In the data rows, 128 means zero.
Here are some numbered points:
{141, 112,  84, 138, 151, 137, 142, 144, 108, 114, 111, 113, 122, 167,
 124, 111, 108, 116, 127,  96, 100} 0
{ 89, 121, 103, 122, 145, 139, 116, 181, 117, 115, 119, 118, 137, 110,
 118, 127,  95, 134, 112, 107, 109} 1
{138, 115,  75, 146, 139, 148, 156, 143, 107,  98, 111, 113, 119, 188,
 116, 107, 101, 111, 128, 104,  98} 2
{183, 148,  78, 162, 138, 118, 135,  98, 108, 118,  99, 106, 116, 137,
 113, 113, 116, 100, 110, 104, 105} 3
{144, 127, 104, 134, 139, 141, 159, 137, 119, 102, 120, 113, 115, 171,
 120, 108, 104, 111, 126, 108, 105} 4
{162, 105,  93, 130, 122, 164, 177, 101, 126,  97, 118, 109, 121, 185,
 109, 107,  99, 118, 130, 107, 106} 5
{152, 139, 150, 159, 143, 110, 144, 143, 123, 131, 119, 116, 116, 113,
 126, 115, 112, 103, 106, 110, 107} 6
{139, 136,  94, 144, 154, 113, 129, 171, 109, 126, 116, 115, 115, 129,
 128, 112, 112, 106, 111, 105, 105} 7
{139, 106,  89, 138, 136, 155, 163, 137, 117,  95, 108, 112, 117, 187,
 121, 112,  98, 117, 135, 106,  98} 8
{135, 121,  91,  98, 106, 112,  97,  93, 100, 139, 137, 109, 162, 100,
 156, 119, 176, 132, 101, 118, 113} 9
{159, 153, 126, 147, 135, 115, 135, 152, 115, 136, 114, 126, 117, 100,
 110, 125, 116,  98, 115, 128, 133} 10
{140, 134, 125, 145, 154, 105, 131, 173, 115, 127, 118, 113, 113, 114,
 128, 114, 117, 107, 109, 107, 105} 11
{171, 121, 100, 140, 116, 163, 188, 100, 132,  91, 121, 112, 123, 205,
 109, 106,  95, 127, 121, 103, 103} 12
{101, 128, 118, 125, 152, 140, 123, 180, 117, 116, 147, 108, 145, 116,
 134, 123,  99, 171, 126, 102, 113} 13
{139, 113, 171, 160, 149, 117, 134, 120, 128, 136, 129, 130, 116,  98,
 124, 135, 122,  98, 116, 125, 110} 14
{ 85, 100, 215,  72,  83, 111,  93,  56, 197, 195, 158, 223, 127,  97,
 142, 181, 201, 150, 201, 242, 242} 15
{173, 143, 179, 166, 126, 100, 134, 117, 126, 143, 115, 116, 115,  98,
 126, 120, 118,  97,  99, 117, 107} 16
{127, 116, 115,  62,  79, 122,  74,   0, 117, 149, 192, 103, 232, 107,
 224, 136, 216, 255, 138, 115, 127} 17
{ 54, 106, 228,  48,  63, 124,  78,  51, 211, 192, 172, 232, 135,  93,
 159, 187, 220, 154, 213, 255, 255} 18
{101, 131, 107,  89,  97, 125,  88,  80, 123, 132, 172, 107, 210,  98,
 193, 128, 174, 238, 127, 113, 127} 19
{ 34, 132, 176,  56,  78, 145, 115, 185, 173, 159, 141, 185, 131,  98,
 136, 160, 179, 139, 185, 204, 223} 20
{104, 126, 136, 131, 149, 147, 131, 152, 112, 107, 129, 112, 117, 148,
 119, 128, 103, 121, 128, 106, 104} 21
{148, 119,  78, 143, 123, 148, 188, 125, 128,  92, 109, 109, 117, 211,
 114, 108,  98, 114, 131, 105, 101} 22
{ 72, 132, 175,  50,  90, 145,  92, 132, 176, 183, 143, 195, 127,  99,
 133, 158, 192, 138, 165, 208, 228} 23
{114, 143, 157, 149, 148, 136, 132, 163, 123, 122, 139, 113, 115, 119,
 124, 124, 101, 136, 117, 101, 108} 24
{124, 143, 127, 114, 108, 115,  96,  78, 122, 134, 160, 109, 192,  96,
 182, 136, 165, 211, 118, 112, 119} 25
{ 80, 100, 223,  55,  84, 129,  79,  56, 193, 193, 156, 221, 129,  91,
 149, 180, 212, 152, 207, 250, 247} 26
{125, 128,  85,  86, 109, 123,  82,  91,  99, 136, 140, 112, 167, 103,
 152, 114, 179, 144,  99, 120, 117} 27
{105, 133,  95, 114, 131, 134, 151, 173, 100, 109, 117, 114, 114, 142,
 109, 130, 104, 103, 123, 100, 126} 28
{ 92, 103, 211,  68,  87, 112,  87,  53, 195, 190, 153, 219, 129,  92,
 144, 185, 201, 151, 199, 239, 243} 29
{191, 143, 163, 169, 133,  85, 119, 130, 121, 155, 131, 134, 120,  96,
 127, 127, 140, 112, 110, 148, 134} 30
{ 94, 132, 120, 114, 130, 132, 105, 144, 123, 124, 151, 114, 169,  97,
 157, 129, 133, 196, 122, 114, 122} 31
{136, 122,  90, 141, 149, 145, 144, 149, 110, 111, 113, 109, 115, 168,
 125, 103, 106, 113, 134, 108, 107} 32
{194, 138, 126, 151, 113, 149, 177,  78, 148, 117, 111, 110, 111, 176,
 110, 112, 100, 119, 116, 114, 101} 33
{159, 133,  86, 162, 139,  99, 130, 171, 105, 120, 111, 118, 111, 108,
 126, 115, 119,  98, 108, 106, 122} 34
{115, 121,  83, 110, 132, 130, 106, 158, 100, 125, 113, 115, 128, 111,
 122, 110, 136, 104,  98, 122, 119} 35
{124, 128, 116, 136, 143, 124, 126, 158, 110, 130, 113, 144, 113,  99,
 120, 150, 118, 112, 117, 127, 141} 36
{128, 126, 206, 179, 152, 112, 126, 133, 127, 130, 138, 125, 119, 101,
 136, 141, 114, 120, 111, 112, 110} 37
{ 95, 112, 144, 114, 114, 138, 125, 174, 126, 133, 116, 154, 117, 132,
 119, 145, 135, 114, 163, 168, 173} 38
{107, 136, 194, 162, 143, 120, 131, 127, 136, 123, 129, 125, 114, 103,
 119, 146, 106, 114, 111, 104, 107} 39
{137, 123,  76, 138, 141, 142, 164, 153, 117, 101, 104, 114, 115, 175,
 110, 116,  98, 102, 111, 108, 106} 40
{131, 132,  89, 113, 116, 148, 104, 113, 107, 120, 153, 108, 167, 122,
 146, 125, 123, 221, 132, 101, 115} 41
{104, 141, 189, 161, 146, 126, 139, 141, 138, 122, 131, 117, 116, 101,
 121, 144, 109, 118, 103, 109, 107} 42
{154, 104,  93, 127, 120, 168, 177,  95, 125,  90, 120, 114, 116, 191,
 109, 116,  97, 120, 123, 106, 108} 43
{  0, 120, 255,   0,   2, 142,  57,  68, 254, 189, 196, 255, 180,  94,
 170, 206, 255, 188, 249, 255, 255} 44
{147, 137, 150, 134, 138, 147, 140, 105, 136, 131, 120, 115, 110, 134,
 107, 130, 102, 105, 106, 114, 108} 45
{131, 136, 129, 146, 154, 110, 127, 167, 114, 127, 117, 119, 117, 121,
 127, 109, 117, 110, 112, 106, 105} 46
{143, 137, 123, 147, 151,  99, 129, 172, 110, 132, 118, 117, 115, 110,
 132, 111, 117, 104, 106, 104, 103} 47
{129, 114, 138, 117, 135, 134, 119, 155, 134, 156, 114, 148, 116, 103,
 120, 138, 140, 115, 142, 175, 165} 48
{146, 137, 132, 154, 153,  99, 126, 174, 106, 131, 130, 121, 118, 103,
 138, 115, 128,  95, 107, 111, 117} 49
{151, 134,  79, 148, 141, 138, 160, 130, 119, 101, 104, 110, 120, 190,
 113, 108,  97, 113, 120, 101, 101} 50
{149, 133, 135, 141, 135, 141, 153, 135, 124, 114, 122, 111, 119, 158,
 110, 111, 102, 123, 113, 107, 109} 51
{128, 127, 120, 129, 146, 139, 145, 145, 115, 105, 115, 110, 116, 158,
 111, 116, 102, 114, 119, 103, 105} 52
{120, 121,  88, 107, 125, 145, 109, 132, 106, 124, 155, 108, 169, 125,
 141, 120, 112, 211, 132, 101, 113} 53
{163, 115, 140, 156, 139, 122, 142, 127, 128, 135, 116, 113, 115, 109,
 132, 114, 118, 102, 116, 112, 105} 54
New points follow, each followed by the numbers of its two nearest points above by angle, smallest number first.
{103, 130, 119, 125, 158, 140, 127, 187, 118, 115, 137, 110, 140, 116,
 132, 125,  98, 159, 122, 103, 105} -> 1 13
{167, 130, 142, 139, 124, 150, 163,  98, 136, 121, 128, 111, 116, 169,
 113, 120,  97, 119, 114, 111, 101} -> 12 33
{145, 134, 164, 155, 155, 105, 121, 151, 123, 139, 124, 114, 117, 102,
 128, 114, 123, 103, 108, 116, 103} -> 6 49
{121, 133, 130, 128, 145, 123, 123, 147, 112, 125, 115, 135, 113, 112,
 111, 138, 110,  96, 112, 116, 122} -> 36 46
{136, 118,  89, 142, 143, 115, 114, 181, 110, 126, 116, 118, 121, 106,
 119, 118, 131, 108, 114, 133, 130} -> 34 35
{140, 133, 116, 142, 135, 116, 119, 147, 119, 140, 112, 141, 116,  98,
 111, 140, 120, 103, 123, 138, 150} -> 10 36
{121, 122, 118, 130, 152, 133, 138, 164, 109, 113, 125, 118, 115, 147,
 124, 112, 112, 114, 121, 104, 109} -> 21 52
{174, 168, 128, 192, 128,  85, 118,  96, 120, 136, 106, 110, 125,  98,
 117, 135, 113, 109, 104, 103, 111} -> 3 16
{149, 147, 118, 142, 143, 114, 130, 155, 120, 132, 111, 124, 115, 116,
 111, 123, 116,  99, 110, 116, 125} -> 10 34
{142, 124, 137, 133, 131, 152, 157, 118, 125, 113, 125, 109, 119, 166,
 110, 116, 108, 119, 116, 105, 100} -> 12 51
{180, 155,  90, 169, 134, 104, 119, 109, 113, 129, 103, 115, 119, 115,
 112, 119, 122,  97, 101, 105, 111} -> 3 34
{119, 142, 151, 143, 148, 138, 132, 153, 121, 118, 129, 112, 116, 123,
 116, 125, 105, 120, 107, 101, 104} -> 21 24
{147,  88, 156, 149, 139,  96, 102,  79, 150, 155, 119, 137, 121, 102,
 114, 132, 125, 109, 129, 152, 119} -> 14 30
{175, 144,  98, 170, 136,  97, 120, 109, 115, 133, 102, 109, 117, 103,
 112, 119, 118,  96, 104, 109, 104} -> 3 34
{198, 145, 182, 182, 127,  86, 134, 133, 122, 149, 138, 139, 130,  99,
 156, 131, 144, 114, 112, 150, 132} -> 16 30
{199, 182, 101, 198, 119,  92, 121,  59, 122, 125,  98, 110, 120,  99,
 111, 133, 119, 105, 104, 109, 116} -> 3 16
{160, 130,  82, 151, 146, 118, 132, 134, 115, 126, 101, 110, 116, 139,
 116, 110, 111,  96, 108, 109, 102} -> 3 7
{123, 141, 145, 141, 149, 133, 140, 153, 120, 118, 127, 111, 120, 133,
 120, 113, 108, 117, 106, 103, 103} -> 24 46
{143, 124,  83, 145, 151, 120, 140, 165, 114, 110, 101, 115, 115, 146,
 124, 109, 104,  98, 108, 105, 104} -> 7 40
{139, 115, 167, 154, 149, 117, 133, 129, 130, 131, 120, 130, 116, 100,
 128, 132, 115,  94, 111, 114, 107} -> 14 37
{203, 195,  95, 200, 119,  91, 111,  48, 111, 128, 104, 108, 129, 103,
 109, 132, 131, 120, 102, 102, 116} -> 3 16
{148, 144, 144, 152, 146, 113, 134, 156, 116, 129, 114, 111, 110, 105,
 128, 121, 113,  99, 107, 107, 101} -> 6 47
{186, 175, 108, 192, 121, 100, 127,  84, 125, 127, 104, 107, 111, 107,
 112, 132, 115,  99, 105,  99, 114} -> 3 16
{147, 141,  85, 107, 107, 154, 101,  84,  99, 129, 155, 109, 182, 115,
 156, 125, 136, 240, 132, 100, 118} -> 41 53
{130, 125,  76, 142, 147, 136, 153, 161, 115,  99, 105, 111, 119, 170,
 111, 120, 100, 100, 113, 107, 110} -> 2 40
{135, 121, 172, 166, 151, 114, 135, 126, 129, 127, 122, 131, 116,  98,
 128, 139, 114,  96, 109, 120, 104} -> 14 37
{104, 125,  89, 115, 134, 129,  97, 184, 113, 126, 125, 129, 122,  99,
 121, 112, 145, 111, 111, 140, 135} -> 1 35
{114, 129, 142, 132, 150, 147, 140, 149, 115, 107, 130, 111, 116, 160,
 108, 124, 105, 126, 126, 106, 107} -> 21 52
{147, 138,  73, 142, 138, 147, 164, 132, 112, 100, 109, 105, 121, 192,
 112, 114,  91, 118, 122, 100, 102} -> 2 50
{149, 128, 132, 136, 132, 148, 155, 129, 124, 109, 124, 118, 118, 163,
 110, 111, 104, 119, 119, 106, 107} -> 4 51
{152, 112,  77, 143, 126, 155, 183, 125, 125,  89, 109, 108, 117, 213,
 121, 109,  98, 115, 129, 101, 102} -> 8 22
{158, 138,  72, 139, 140, 140, 146, 113, 113, 107, 111, 108, 125, 183,
 108, 109,  96, 123, 126, 101, 104} -> 2 50
{201, 161,  83, 177, 125, 104, 133,  78, 110, 123,  99, 108, 113, 123,
 107, 123, 114,  98, 105, 104, 110} -> 3 33
{106, 138, 174, 148, 147, 137, 132, 153, 124, 120, 137, 120, 111, 101,
 113, 144, 103, 125, 104, 106, 108} -> 39 42
{128, 122, 129, 125, 147, 148, 143, 142, 108, 105, 123, 114, 113, 166,
 111, 115, 101, 123, 122, 107, 103} -> 4 52
{100, 142, 160, 144, 154, 135, 126, 174, 122, 117, 139, 114, 132, 112,
 123, 131, 100, 154, 115, 103, 104} -> 13 24
{126, 123,  80, 111, 125, 133, 102, 155, 100, 127, 112, 112, 127, 106,
 122, 108, 148, 102, 102, 121, 118} -> 7 35
{138, 114, 161, 162, 146, 119, 130, 123, 128, 123, 123, 123, 120, 101,
 126, 128, 116,  98, 112, 123, 107} -> 14 37
{156, 140,  83, 148, 140, 131, 138, 124, 116, 114, 104, 112, 118, 139,
 114, 115,  96, 111, 112, 104, 104} -> 3 50
{151, 139,  69, 137, 147, 141, 143, 119, 107, 108, 114, 104, 133, 173,
 110, 108,  96, 131, 120,  98, 103} -> 2 50
{213, 177,  76, 174, 119, 118, 132,  51, 114, 117, 101, 107, 116, 125,
 113, 124, 118, 101, 105, 105, 114} -> 3 33
{139, 107,  85, 142, 132, 153, 166, 132, 116,  97, 107, 111, 115, 195,
 121, 108,  95, 118, 135, 102, 102} -> 2 8
{115, 137, 146, 144, 159, 140, 140, 179, 123, 120, 141, 113, 121, 122,
 123, 120, 105, 143, 118, 107, 102} -> 13 24
{115, 123,  95, 135, 142, 128, 132, 182, 113, 114, 116, 120, 112, 144,
 111, 117, 113, 101, 128, 131, 125} -> 7 28
